In the data rows, 128 means zero.
Some points, one per row:
[121, 117, 117, 126, 126, 86, 133, 182, 135, 135, 109, 136, 172, 143, 127, 138, 123, 122, 140, 150, 104, 98, 95, 74]
[99, 132, 114, 109, 185, 141, 105, 122, 111, 118, 90, 159, 79, 101, 121, 118, 105, 147, 151, 177, 149, 156, 125, 150]
[91, 79, 107, 132, 112, 130, 119, 90, 114, 85, 152, 153, 127, 147, 163, 147, 165, 129, 93, 179, 164, 166, 196, 234]
[147, 127, 133, 120, 92, 118, 153, 119, 106, 99, 110, 94, 151, 161, 141, 116, 107, 109, 151, 154, 151, 150, 156, 120]
[97, 146, 118, 126, 90, 85, 125, 140, 157, 111, 141, 135, 123, 163, 148, 126, 106, 94, 165, 144, 117, 125, 90, 82]
[50, 72, 93, 62, 117, 96, 164, 140, 148, 131, 192, 195, 142, 126, 167, 149, 127, 155, 97, 120, 118, 153, 206, 239]
[135, 120, 159, 161, 146, 124, 153, 153, 116, 103, 121, 120, 132, 89, 110, 82, 117, 152, 146, 173, 157, 148, 143, 130]
[108, 113, 97, 109, 120, 31, 115, 118, 68, 135, 160, 139, 172, 141, 127, 147, 144, 118, 104, 140, 146, 135, 158, 161]
[127, 91, 87, 132, 131, 132, 173, 175, 134, 123, 146, 157, 113, 146, 174, 160, 149, 133, 112, 141, 152, 169, 155, 169]
[131, 119, 155, 171, 110, 117, 146, 123, 127, 81, 101, 106, 175, 163, 136, 114, 108, 83, 179, 158, 156, 134, 146, 169]
[109, 112, 81, 101, 115, 68, 170, 152, 105, 131, 142, 144, 164, 107, 140, 125, 127, 133, 128, 191, 165, 151, 127, 123]
[138, 173, 182, 178, 169, 130, 87, 140, 88, 141, 93, 130, 97, 72, 141, 134, 140, 141, 62, 124, 138, 194, 179, 157]
[110, 73, 67, 184, 162, 178, 102, 122, 52, 102, 99, 83, 80, 148, 177, 166, 153, 163, 94, 216, 157, 171, 177, 176]
[148, 124, 126, 138, 159, 151, 154, 175, 156, 147, 134, 120, 123, 114, 138, 131, 132, 151, 149, 183, 148, 161, 175, 170]
[131, 113, 124, 125, 122, 87, 176, 157, 122, 139, 101, 77, 164, 134, 139, 123, 121, 106, 148, 179, 143, 176, 179, 115]
[142, 108, 136, 86, 76, 83, 144, 134, 123, 102, 111, 120, 162, 143, 154, 128, 140, 123, 149, 156, 162, 116, 122, 177]
[138, 136, 129, 136, 157, 127, 173, 131, 126, 99, 127, 78, 137, 110, 121, 134, 94, 86, 161, 161, 131, 193, 152, 147]
[115, 114, 140, 159, 122, 117, 118, 112, 98, 89, 145, 169, 144, 161, 148, 116, 135, 145, 128, 131, 138, 105, 121, 130]
[87, 90, 106, 86, 187, 211, 178, 154, 94, 111, 84, 191, 88, 67, 69, 83, 110, 120, 44, 126, 104, 90, 122, 144]
[0, 35, 92, 98, 36, 208, 74, 110, 125, 163, 160, 255, 70, 112, 106, 120, 117, 127, 46, 96, 128, 112, 130, 173]
[144, 141, 138, 119, 110, 118, 117, 129, 133, 139, 109, 117, 173, 107, 146, 140, 102, 102, 115, 134, 128, 122, 106, 144]
[80, 125, 152, 158, 169, 83, 90, 101, 128, 147, 104, 112, 124, 117, 127, 120, 136, 124, 131, 173, 111, 142, 161, 143]
[127, 110, 115, 121, 250, 255, 152, 110, 122, 106, 85, 131, 31, 15, 71, 120, 91, 122, 47, 65, 46, 134, 155, 140]
[132, 118, 149, 105, 150, 177, 127, 141, 157, 160, 138, 121, 143, 105, 149, 129, 139, 152, 172, 170, 169, 144, 145, 180]
[67, 90, 109, 126, 155, 131, 63, 69, 109, 166, 156, 142, 109, 79, 106, 133, 94, 133, 174, 182, 137, 146, 146, 125]
[131, 158, 176, 150, 122, 101, 132, 155, 127, 124, 118, 110, 140, 160, 138, 131, 90, 88, 139, 175, 156, 151, 132, 153]
[141, 154, 127, 119, 122, 99, 183, 139, 118, 108, 129, 159, 111, 89, 127, 157, 118, 119, 151, 153, 119, 143, 119, 96]
[102, 62, 89, 125, 139, 144, 130, 116, 128, 163, 154, 92, 106, 110, 188, 170, 175, 155, 76, 165, 162, 145, 145, 234]
[143, 102, 104, 108, 131, 99, 161, 167, 130, 127, 141, 129, 161, 144, 147, 127, 122, 125, 115, 159, 114, 127, 135, 112]
[119, 135, 135, 188, 188, 122, 87, 175, 109, 132, 106, 116, 115, 89, 145, 137, 125, 94, 149, 147, 97, 100, 69, 122]
[85, 78, 99, 141, 149, 207, 99, 97, 103, 94, 172, 155, 59, 88, 94, 121, 171, 147, 97, 110, 99, 76, 55, 255]
[100, 118, 114, 70, 123, 104, 137, 99, 104, 87, 165, 158, 143, 124, 134, 130, 93, 134, 99, 106, 116, 78, 104, 107]
[146, 104, 135, 138, 145, 127, 187, 179, 122, 132, 133, 142, 144, 103, 141, 126, 141, 127, 110, 145, 144, 140, 118, 120]
[153, 155, 187, 148, 157, 129, 87, 145, 157, 115, 114, 60, 160, 111, 134, 95, 93, 148, 133, 167, 151, 119, 106, 161]
[145, 178, 157, 180, 170, 150, 109, 105, 57, 89, 56, 117, 113, 85, 140, 139, 131, 179, 80, 113, 94, 125, 129, 98]
[58, 115, 115, 89, 139, 199, 172, 110, 95, 111, 122, 126, 83, 108, 91, 103, 77, 112, 88, 94, 94, 89, 95, 145]
[152, 113, 152, 149, 151, 112, 149, 155, 117, 117, 109, 112, 178, 137, 125, 151, 151, 182, 145, 158, 119, 125, 143, 150]
[97, 69, 87, 102, 113, 51, 133, 133, 97, 128, 136, 143, 126, 170, 188, 168, 142, 130, 130, 148, 148, 152, 137, 172]
[132, 105, 98, 99, 193, 100, 141, 195, 139, 153, 124, 136, 123, 109, 128, 136, 153, 93, 42, 123, 115, 150, 140, 111]
[89, 133, 151, 132, 106, 83, 175, 146, 123, 118, 114, 135, 173, 160, 149, 118, 113, 159, 125, 134, 141, 124, 134, 97]
[125, 130, 135, 103, 142, 103, 157, 156, 134, 124, 116, 128, 104, 151, 163, 138, 147, 147, 124, 160, 169, 142, 157, 149]
[86, 81, 83, 146, 148, 196, 154, 108, 115, 94, 117, 143, 87, 164, 161, 168, 141, 135, 65, 91, 164, 163, 149, 177]
[103, 105, 92, 121, 152, 107, 178, 177, 124, 179, 164, 173, 147, 114, 129, 116, 140, 149, 158, 181, 136, 133, 125, 96]
[0, 0, 0, 115, 141, 255, 7, 150, 130, 144, 99, 193, 19, 1, 31, 18, 141, 209, 12, 95, 106, 217, 192, 255]
[99, 143, 110, 101, 114, 83, 137, 132, 97, 130, 101, 130, 153, 127, 133, 133, 135, 107, 164, 160, 137, 142, 127, 110]
[141, 148, 158, 139, 124, 112, 141, 176, 125, 143, 100, 117, 169, 116, 139, 121, 118, 103, 144, 155, 113, 148, 117, 103]
[93, 116, 151, 166, 152, 88, 144, 186, 140, 152, 92, 96, 123, 127, 140, 104, 104, 140, 100, 148, 132, 142, 107, 114]
[46, 46, 39, 201, 218, 164, 78, 100, 109, 124, 110, 165, 55, 197, 207, 181, 217, 196, 33, 143, 147, 165, 139, 216]
[83, 92, 90, 101, 128, 109, 153, 137, 123, 131, 98, 160, 129, 91, 113, 138, 111, 133, 95, 124, 125, 128, 251, 203]
[83, 86, 97, 71, 89, 96, 149, 136, 124, 198, 194, 164, 126, 79, 127, 120, 151, 151, 79, 174, 171, 137, 100, 133]
[136, 117, 148, 122, 152, 91, 143, 116, 78, 79, 102, 104, 134, 154, 152, 146, 137, 100, 138, 168, 123, 159, 134, 114]
[143, 146, 106, 104, 141, 112, 141, 168, 141, 143, 148, 136, 150, 122, 115, 122, 111, 111, 88, 133, 108, 106, 105, 108]
[131, 187, 236, 243, 179, 176, 52, 56, 96, 166, 138, 236, 139, 132, 111, 86, 102, 168, 7, 87, 119, 185, 208, 154]
[137, 106, 128, 109, 129, 83, 176, 165, 120, 137, 105, 117, 159, 149, 154, 152, 139, 114, 142, 148, 115, 136, 114, 95]
[130, 140, 148, 160, 204, 169, 126, 121, 72, 94, 48, 75, 115, 87, 86, 91, 115, 136, 126, 134, 102, 152, 168, 177]
[75, 119, 120, 105, 94, 63, 125, 154, 147, 130, 175, 198, 148, 168, 150, 118, 109, 101, 94, 119, 103, 144, 188, 152]
[161, 167, 185, 150, 161, 163, 133, 124, 132, 143, 132, 121, 138, 115, 128, 138, 105, 119, 147, 122, 134, 128, 121, 99]
[136, 109, 108, 104, 143, 149, 150, 141, 110, 149, 95, 150, 94, 114, 144, 138, 144, 108, 103, 171, 101, 143, 147, 121]
[105, 151, 140, 141, 120, 94, 110, 114, 111, 101, 142, 161, 122, 130, 148, 114, 121, 121, 133, 141, 137, 126, 124, 79]
[131, 170, 144, 141, 96, 106, 72, 137, 166, 159, 132, 144, 138, 130, 106, 114, 118, 116, 32, 41, 86, 107, 129, 111]
[160, 164, 154, 164, 123, 149, 135, 169, 166, 136, 122, 113, 162, 144, 141, 124, 111, 92, 126, 145, 139, 122, 138, 89]
[124, 112, 112, 122, 103, 89, 162, 166, 151, 130, 93, 90, 169, 122, 112, 130, 139, 149, 136, 190, 182, 189, 157, 238]
[143, 122, 150, 161, 142, 137, 67, 86, 114, 120, 126, 114, 118, 118, 106, 119, 109, 110, 89, 80, 135, 96, 122, 135]
[126, 115, 125, 154, 175, 153, 153, 143, 105, 126, 88, 110, 99, 52, 112, 101, 107, 125, 92, 154, 112, 108, 111, 168]
[46, 54, 50, 61, 137, 122, 83, 113, 110, 160, 167, 149, 128, 96, 115, 131, 131, 126, 96, 118, 110, 124, 159, 173]
[125, 135, 121, 112, 127, 113, 131, 184, 129, 132, 94, 115, 138, 139, 149, 137, 123, 114, 133, 154, 139, 146, 123, 90]
[122, 108, 100, 168, 197, 171, 70, 129, 101, 131, 91, 93, 48, 66, 90, 105, 128, 140, 107, 159, 118, 108, 104, 138]
[66, 141, 117, 148, 106, 86, 101, 174, 166, 159, 138, 118, 155, 146, 169, 146, 127, 112, 73, 144, 159, 160, 162, 140]
[111, 125, 158, 115, 112, 123, 152, 146, 144, 159, 135, 93, 112, 155, 175, 131, 125, 141, 133, 169, 173, 147, 156, 151]
[164, 131, 191, 158, 180, 199, 134, 87, 93, 136, 106, 130, 70, 151, 160, 154, 180, 159, 117, 190, 181, 188, 201, 181]
[121, 127, 115, 139, 138, 93, 188, 182, 149, 160, 110, 105, 181, 133, 145, 129, 147, 131, 141, 157, 143, 141, 135, 137]
[144, 120, 104, 103, 107, 111, 186, 183, 129, 123, 112, 105, 126, 130, 135, 120, 129, 111, 107, 121, 124, 128, 152, 124]
[154, 152, 155, 152, 116, 138, 139, 153, 152, 131, 120, 101, 164, 146, 157, 124, 134, 109, 182, 149, 155, 120, 152, 116]
[108, 128, 154, 117, 134, 197, 65, 176, 168, 148, 137, 118, 122, 143, 133, 127, 183, 174, 97, 95, 108, 126, 117, 137]
[118, 169, 130, 151, 166, 151, 125, 125, 136, 126, 110, 108, 127, 137, 137, 159, 124, 142, 153, 144, 149, 135, 167, 124]
[128, 124, 181, 127, 143, 119, 134, 131, 121, 113, 92, 106, 138, 142, 134, 101, 114, 114, 161, 186, 167, 165, 143, 213]
[150, 137, 125, 124, 189, 155, 59, 111, 82, 108, 61, 93, 160, 139, 151, 121, 131, 110, 106, 135, 100, 118, 59, 178]
[130, 210, 154, 184, 153, 152, 115, 94, 116, 83, 128, 117, 117, 164, 149, 116, 119, 102, 133, 124, 134, 115, 161, 159]
[78, 134, 169, 146, 157, 95, 198, 163, 142, 150, 124, 132, 149, 144, 147, 144, 151, 183, 102, 103, 103, 127, 127, 98]
[159, 126, 165, 155, 148, 103, 186, 156, 149, 159, 121, 98, 155, 102, 99, 119, 111, 152, 170, 172, 143, 140, 126, 163]
[94, 151, 138, 121, 85, 88, 155, 129, 212, 136, 139, 137, 151, 155, 165, 144, 136, 133, 152, 87, 159, 117, 129, 105]
[101, 79, 96, 109, 123, 75, 130, 119, 102, 128, 120, 101, 161, 93, 171, 139, 110, 112, 139, 177, 147, 145, 112, 111]
Then 12 other points, each followed by its number:
[93, 140, 127, 118, 139, 89, 159, 148, 91, 111, 109, 110, 174, 159, 138, 143, 123, 70, 179, 174, 140, 108, 120, 104] 0
[134, 120, 166, 90, 106, 79, 173, 122, 124, 101, 112, 116, 160, 137, 148, 148, 150, 129, 130, 166, 172, 133, 145, 135] 1
[130, 72, 54, 78, 77, 114, 163, 185, 136, 133, 157, 186, 149, 128, 158, 151, 132, 119, 91, 140, 86, 172, 169, 182] 2
[138, 146, 147, 134, 122, 82, 142, 127, 121, 75, 89, 58, 160, 137, 126, 107, 107, 109, 154, 160, 198, 173, 144, 177] 3
[149, 156, 170, 123, 112, 92, 127, 131, 150, 99, 93, 82, 147, 130, 138, 117, 103, 135, 150, 146, 140, 99, 89, 125] 4
[111, 104, 159, 207, 216, 165, 161, 157, 96, 148, 96, 97, 161, 101, 110, 114, 105, 153, 165, 163, 115, 121, 182, 209] 5
[66, 50, 58, 69, 91, 187, 107, 151, 110, 174, 139, 194, 106, 107, 118, 100, 140, 128, 49, 135, 143, 150, 142, 161] 6
[67, 122, 133, 131, 116, 102, 96, 137, 132, 139, 132, 201, 115, 115, 117, 110, 77, 121, 54, 171, 157, 183, 202, 162] 7
[139, 124, 158, 133, 124, 137, 185, 135, 129, 113, 178, 149, 119, 125, 110, 171, 117, 112, 156, 139, 138, 152, 122, 125] 8
[95, 132, 173, 141, 92, 104, 138, 130, 131, 132, 161, 140, 141, 150, 117, 135, 111, 140, 135, 128, 147, 124, 134, 63] 9
[70, 152, 123, 164, 168, 131, 162, 133, 106, 140, 118, 129, 101, 97, 156, 160, 162, 183, 69, 116, 85, 123, 123, 155] 10
[174, 191, 162, 162, 115, 155, 89, 82, 131, 96, 106, 63, 120, 132, 114, 105, 123, 123, 188, 134, 139, 99, 124, 111] 11
Which two of these numbered points are nearest to each point below, ignoring the 3 directions in which the first points spread most? Their numbers follow each, nearest first.
[111, 109, 113, 117, 88, 65, 96, 161, 144, 143, 177, 163, 144, 121, 133, 125, 139, 106, 94, 152, 184, 177, 168, 128] > 7 9
[110, 111, 136, 142, 143, 95, 176, 123, 127, 120, 174, 157, 113, 100, 132, 171, 115, 111, 138, 150, 152, 153, 137, 115] > 8 9
[136, 100, 145, 141, 151, 131, 188, 201, 131, 164, 101, 133, 159, 110, 132, 127, 131, 153, 183, 176, 126, 133, 153, 199] > 5 2
[158, 178, 160, 167, 142, 189, 140, 85, 137, 116, 97, 102, 107, 151, 141, 128, 147, 103, 157, 109, 146, 141, 153, 146] > 11 8
[159, 190, 153, 172, 103, 126, 111, 125, 159, 121, 107, 101, 162, 137, 138, 120, 135, 94, 188, 180, 160, 148, 197, 135] > 11 6
[153, 124, 110, 139, 144, 89, 118, 165, 105, 94, 70, 64, 157, 105, 116, 103, 110, 92, 148, 181, 143, 171, 157, 141] > 3 0
[114, 170, 128, 117, 60, 96, 112, 132, 144, 110, 113, 146, 165, 165, 123, 116, 133, 139, 174, 125, 146, 130, 137, 124] > 11 4
[19, 145, 154, 202, 225, 216, 119, 156, 135, 221, 155, 168, 137, 125, 117, 161, 132, 114, 126, 135, 121, 111, 86, 183] > 5 0
[111, 117, 127, 159, 168, 98, 135, 142, 76, 106, 84, 110, 149, 124, 124, 140, 93, 99, 181, 198, 137, 146, 143, 133] > 0 3
[97, 165, 159, 170, 185, 127, 106, 108, 52, 98, 122, 134, 148, 127, 128, 123, 105, 99, 126, 147, 113, 124, 135, 127] > 0 9
[150, 159, 127, 157, 130, 76, 140, 133, 129, 114, 122, 97, 162, 158, 161, 120, 106, 140, 148, 159, 142, 117, 131, 149] > 4 3
[87, 72, 81, 40, 62, 136, 148, 124, 116, 137, 199, 217, 134, 95, 149, 106, 169, 167, 28, 74, 52, 155, 181, 255] > 2 1
[132, 126, 138, 151, 212, 169, 126, 144, 157, 200, 164, 119, 140, 91, 114, 92, 116, 161, 69, 94, 108, 73, 90, 194] > 5 4
[155, 171, 205, 195, 158, 130, 130, 102, 129, 117, 106, 175, 142, 108, 103, 118, 99, 143, 130, 141, 150, 148, 164, 188] > 7 9
[145, 138, 153, 136, 140, 128, 153, 153, 148, 136, 150, 135, 134, 141, 134, 145, 95, 107, 161, 163, 135, 129, 105, 96] > 8 9
[108, 135, 144, 150, 179, 110, 169, 129, 116, 166, 125, 125, 92, 103, 160, 171, 158, 146, 74, 119, 93, 144, 150, 151] > 10 1
[169, 172, 143, 142, 114, 159, 121, 178, 156, 125, 167, 158, 120, 132, 151, 127, 130, 123, 63, 58, 52, 77, 109, 127] > 2 10
[158, 144, 141, 137, 141, 52, 160, 146, 94, 119, 85, 126, 174, 116, 147, 158, 156, 134, 159, 180, 149, 162, 138, 143] > 1 0
[143, 129, 95, 125, 84, 145, 162, 136, 136, 127, 132, 147, 147, 128, 131, 97, 116, 91, 131, 147, 166, 158, 124, 131] > 6 3
[150, 135, 163, 151, 183, 156, 130, 120, 94, 91, 52, 125, 123, 132, 139, 132, 148, 171, 112, 120, 117, 127, 113, 99] > 1 4
[114, 110, 135, 153, 163, 120, 136, 133, 104, 97, 63, 123, 157, 94, 126, 98, 83, 114, 156, 162, 132, 212, 181, 212] > 3 2
[122, 123, 135, 136, 127, 109, 142, 176, 116, 165, 99, 119, 135, 144, 160, 160, 130, 120, 145, 170, 136, 168, 145, 119] > 6 0
[81, 150, 172, 210, 172, 177, 115, 105, 148, 79, 111, 204, 132, 116, 75, 58, 115, 122, 180, 144, 170, 187, 194, 192] > 7 9
[112, 103, 97, 93, 115, 144, 173, 160, 100, 131, 111, 145, 129, 115, 113, 136, 111, 84, 112, 169, 152, 163, 115, 113] > 6 0
[133, 121, 147, 195, 178, 153, 124, 116, 99, 103, 102, 158, 135, 109, 125, 100, 110, 101, 123, 181, 184, 151, 176, 187] > 7 0
[123, 101, 76, 88, 167, 145, 52, 52, 26, 101, 51, 175, 140, 132, 140, 105, 215, 212, 5, 110, 98, 107, 164, 159] > 1 4
[105, 83, 136, 99, 127, 79, 159, 132, 117, 133, 140, 142, 163, 108, 149, 143, 127, 139, 143, 141, 147, 122, 122, 131] > 1 4
[137, 121, 178, 190, 184, 147, 187, 124, 158, 109, 98, 121, 140, 118, 110, 140, 92, 93, 163, 157, 135, 131, 147, 220] > 5 8
[120, 98, 86, 84, 94, 190, 176, 173, 102, 117, 88, 94, 75, 87, 117, 167, 148, 120, 89, 107, 80, 114, 151, 204] > 2 1
[121, 125, 120, 89, 122, 87, 187, 137, 145, 118, 164, 116, 153, 118, 158, 132, 137, 132, 152, 152, 162, 130, 152, 145] > 1 4
[157, 134, 123, 127, 166, 144, 134, 191, 147, 166, 106, 104, 124, 158, 168, 159, 135, 168, 132, 181, 152, 169, 137, 113] > 6 2
[143, 141, 104, 138, 99, 163, 142, 111, 127, 95, 142, 153, 140, 141, 154, 118, 116, 85, 125, 83, 83, 71, 102, 97] > 11 0
[109, 170, 165, 133, 126, 81, 138, 120, 106, 114, 132, 122, 166, 147, 168, 138, 149, 92, 197, 146, 104, 111, 80, 76] > 0 9
[137, 187, 171, 185, 207, 137, 88, 115, 59, 118, 61, 153, 138, 114, 131, 120, 121, 162, 121, 144, 114, 131, 204, 209] > 7 1
[111, 155, 149, 138, 77, 64, 162, 130, 99, 89, 51, 93, 158, 144, 145, 115, 100, 102, 137, 150, 201, 195, 216, 157] > 3 7
[145, 124, 157, 112, 97, 144, 137, 155, 149, 151, 143, 110, 110, 126, 162, 133, 125, 114, 121, 151, 167, 168, 160, 121] > 6 9
[0, 65, 78, 95, 176, 165, 123, 129, 129, 121, 88, 83, 93, 96, 95, 119, 101, 117, 80, 137, 205, 196, 177, 190] > 3 0
[115, 122, 208, 200, 181, 187, 27, 134, 151, 134, 114, 139, 69, 34, 78, 75, 121, 90, 138, 128, 148, 134, 189, 154] > 7 9
[129, 153, 154, 106, 111, 123, 132, 104, 127, 111, 98, 72, 139, 136, 128, 97, 103, 90, 135, 158, 156, 147, 132, 147] > 3 4
[97, 117, 146, 124, 88, 157, 56, 99, 75, 152, 189, 160, 77, 125, 132, 118, 128, 187, 91, 66, 126, 124, 127, 97] > 9 11
[97, 132, 163, 121, 140, 119, 153, 101, 101, 91, 106, 80, 158, 146, 112, 101, 118, 95, 151, 164, 146, 150, 156, 159] > 3 0
[114, 154, 135, 156, 181, 145, 124, 158, 118, 123, 128, 100, 132, 141, 128, 125, 158, 125, 177, 148, 118, 101, 111, 103] > 0 9
[122, 135, 143, 130, 94, 126, 152, 158, 123, 126, 96, 82, 123, 137, 133, 123, 120, 106, 126, 188, 168, 162, 153, 125] > 6 1
[94, 65, 70, 47, 82, 121, 51, 161, 98, 174, 133, 138, 83, 72, 118, 139, 164, 143, 95, 135, 161, 170, 169, 156] > 6 1
[117, 141, 169, 175, 155, 115, 161, 139, 159, 155, 124, 111, 133, 148, 145, 133, 160, 160, 64, 94, 99, 75, 142, 133] > 10 1
[118, 86, 85, 129, 125, 149, 163, 165, 110, 145, 95, 181, 171, 120, 114, 126, 125, 128, 31, 94, 120, 124, 95, 108] > 6 2
[145, 104, 145, 136, 152, 125, 146, 113, 99, 109, 79, 77, 144, 120, 112, 130, 119, 136, 119, 155, 161, 161, 155, 228] > 3 1
[162, 169, 119, 134, 112, 134, 156, 152, 168, 121, 163, 141, 176, 152, 131, 105, 114, 102, 119, 103, 98, 79, 111, 113] > 2 4
[141, 147, 132, 129, 152, 107, 96, 124, 100, 130, 151, 145, 86, 144, 122, 125, 132, 150, 122, 132, 139, 126, 153, 84] > 9 1
[86, 99, 143, 129, 147, 131, 126, 153, 139, 112, 115, 81, 138, 115, 123, 103, 133, 105, 156, 184, 161, 151, 172, 178] > 3 0
[174, 187, 154, 149, 106, 159, 113, 96, 181, 119, 99, 111, 148, 131, 111, 112, 144, 111, 98, 62, 77, 57, 110, 71] > 11 4
[135, 112, 119, 102, 107, 123, 162, 160, 131, 113, 132, 117, 123, 159, 133, 108, 71, 135, 137, 114, 144, 159, 129, 121] > 3 6
[84, 124, 97, 131, 69, 55, 116, 118, 140, 92, 183, 175, 187, 153, 130, 111, 95, 61, 68, 93, 127, 116, 97, 79] > 3 9
[103, 69, 83, 89, 113, 133, 180, 163, 130, 147, 168, 198, 149, 132, 121, 124, 151, 128, 93, 110, 108, 145, 147, 142] > 2 8
[118, 124, 124, 100, 90, 101, 170, 162, 152, 117, 156, 133, 164, 141, 129, 136, 145, 141, 125, 140, 166, 134, 159, 153] > 1 4
[140, 129, 150, 122, 142, 100, 149, 165, 151, 123, 151, 131, 183, 144, 144, 99, 117, 97, 97, 175, 142, 133, 121, 58] > 6 1
[136, 102, 112, 106, 120, 110, 164, 178, 130, 160, 114, 91, 144, 140, 131, 150, 131, 151, 137, 159, 154, 154, 156, 137] > 6 1
[155, 184, 146, 141, 161, 115, 119, 144, 105, 130, 97, 103, 134, 130, 158, 139, 104, 149, 147, 163, 111, 150, 186, 183] > 2 4
[153, 170, 136, 151, 116, 109, 131, 128, 149, 123, 97, 76, 161, 133, 141, 115, 87, 105, 180, 152, 168, 144, 147, 105] > 3 11
[102, 163, 173, 157, 138, 138, 169, 156, 149, 144, 117, 97, 154, 133, 123, 140, 104, 107, 159, 154, 132, 152, 161, 177] > 5 8
[118, 108, 107, 167, 155, 113, 144, 134, 94, 115, 64, 101, 142, 126, 136, 156, 135, 142, 173, 154, 144, 121, 118, 92] > 0 4
[50, 69, 57, 77, 53, 196, 126, 112, 129, 127, 154, 194, 111, 101, 133, 97, 110, 103, 120, 126, 168, 145, 146, 125] > 6 11
[178, 146, 143, 154, 172, 94, 137, 131, 108, 110, 67, 111, 135, 114, 166, 133, 140, 150, 111, 141, 130, 147, 140, 107] > 1 4
[139, 120, 137, 133, 147, 159, 101, 102, 96, 93, 92, 72, 86, 87, 129, 111, 78, 90, 109, 98, 89, 147, 116, 102] > 3 4
[92, 135, 145, 126, 164, 159, 159, 157, 155, 130, 133, 84, 97, 111, 158, 156, 175, 190, 38, 61, 95, 107, 103, 231] > 10 4
[71, 167, 208, 176, 213, 200, 152, 122, 141, 137, 133, 95, 81, 122, 140, 125, 142, 158, 48, 73, 103, 91, 112, 161] > 10 9
[160, 143, 125, 143, 108, 128, 144, 177, 136, 134, 118, 125, 146, 149, 136, 105, 116, 108, 78, 126, 91, 97, 90, 140] > 2 6
[119, 133, 114, 152, 101, 143, 187, 163, 128, 114, 123, 117, 85, 122, 175, 159, 132, 165, 93, 57, 80, 121, 113, 122] > 10 2
[59, 134, 124, 113, 197, 148, 136, 125, 108, 129, 197, 196, 109, 116, 132, 114, 132, 125, 4, 18, 21, 42, 136, 209] > 10 1
[141, 168, 173, 177, 107, 153, 131, 120, 131, 88, 81, 122, 153, 162, 121, 106, 111, 116, 196, 151, 151, 130, 141, 132] > 11 9
[131, 127, 159, 104, 133, 134, 132, 159, 134, 118, 102, 84, 147, 109, 136, 104, 102, 121, 151, 162, 157, 114, 109, 137] > 4 6
[137, 132, 103, 109, 112, 74, 171, 185, 101, 108, 130, 109, 186, 146, 148, 130, 116, 101, 127, 144, 129, 155, 127, 117] > 2 6
[114, 105, 121, 158, 171, 119, 113, 116, 96, 126, 67, 118, 112, 110, 163, 141, 152, 165, 89, 73, 47, 117, 86, 103] > 10 4
[153, 127, 157, 127, 229, 175, 91, 106, 58, 95, 82, 115, 90, 72, 107, 161, 164, 187, 140, 152, 109, 151, 255, 237] > 1 2
[132, 146, 197, 215, 179, 185, 114, 102, 124, 81, 97, 172, 131, 107, 98, 84, 101, 100, 187, 159, 146, 118, 180, 214] > 5 8
[105, 189, 155, 150, 126, 85, 147, 143, 135, 138, 127, 108, 150, 175, 120, 122, 116, 119, 153, 165, 129, 136, 153, 82] > 9 0
[183, 208, 179, 193, 142, 171, 78, 135, 195, 134, 138, 123, 160, 134, 103, 94, 96, 71, 97, 47, 115, 97, 109, 122] > 11 4
[142, 128, 127, 140, 128, 176, 161, 118, 147, 165, 165, 146, 102, 93, 109, 161, 122, 136, 98, 89, 72, 93, 142, 99] > 8 9
[116, 106, 129, 170, 169, 102, 147, 162, 131, 135, 106, 92, 123, 92, 113, 164, 141, 155, 159, 160, 139, 149, 145, 162] > 5 4
[70, 59, 76, 161, 177, 132, 156, 140, 100, 114, 100, 168, 65, 160, 187, 179, 181, 181, 81, 158, 147, 159, 150, 182] > 10 0
[152, 100, 149, 139, 155, 68, 159, 165, 115, 120, 94, 86, 183, 125, 138, 129, 123, 117, 179, 162, 123, 136, 131, 153] > 5 0
[112, 131, 123, 123, 105, 120, 144, 133, 145, 101, 115, 139, 148, 146, 119, 114, 127, 116, 229, 150, 149, 169, 162, 151] > 11 3
[129, 104, 149, 133, 127, 82, 181, 148, 144, 124, 153, 121, 144, 136, 134, 168, 118, 95, 138, 165, 170, 162, 153, 132] > 8 1
[137, 124, 113, 123, 145, 111, 164, 126, 128, 100, 190, 142, 167, 123, 139, 132, 110, 79, 138, 106, 106, 137, 132, 131] > 8 2
[138, 115, 168, 175, 205, 158, 107, 68, 73, 104, 88, 108, 84, 152, 171, 138, 152, 123, 108, 175, 180, 174, 202, 247] > 1 0
[132, 137, 105, 113, 167, 116, 134, 158, 89, 124, 123, 98, 135, 122, 131, 116, 121, 90, 101, 123, 73, 71, 93, 142] > 0 4
[61, 157, 138, 159, 200, 173, 123, 168, 186, 160, 154, 109, 116, 89, 119, 131, 98, 157, 49, 101, 85, 99, 95, 101] > 10 9
[41, 177, 167, 224, 226, 231, 54, 103, 101, 158, 151, 173, 50, 60, 99, 84, 135, 135, 104, 105, 140, 157, 177, 176] > 9 7
[145, 158, 180, 202, 158, 192, 74, 89, 137, 72, 72, 122, 118, 141, 117, 119, 106, 105, 186, 148, 146, 177, 141, 190] > 11 4
[141, 130, 144, 154, 132, 86, 138, 159, 110, 123, 168, 126, 146, 149, 143, 126, 115, 112, 96, 98, 93, 133, 122, 121] > 2 9
[149, 140, 141, 155, 160, 111, 150, 166, 114, 124, 92, 121, 125, 122, 125, 144, 180, 168, 64, 109, 93, 129, 119, 117] > 10 1
[140, 164, 138, 127, 154, 133, 145, 184, 167, 140, 141, 125, 134, 147, 133, 117, 92, 137, 81, 115, 87, 91, 115, 137] > 2 4
[109, 101, 169, 132, 143, 172, 119, 134, 157, 141, 92, 96, 141, 140, 167, 133, 110, 152, 111, 122, 116, 116, 79, 130] > 4 1
[133, 148, 105, 101, 132, 107, 162, 145, 145, 149, 131, 143, 143, 136, 156, 123, 117, 119, 80, 138, 97, 103, 117, 140] > 2 1
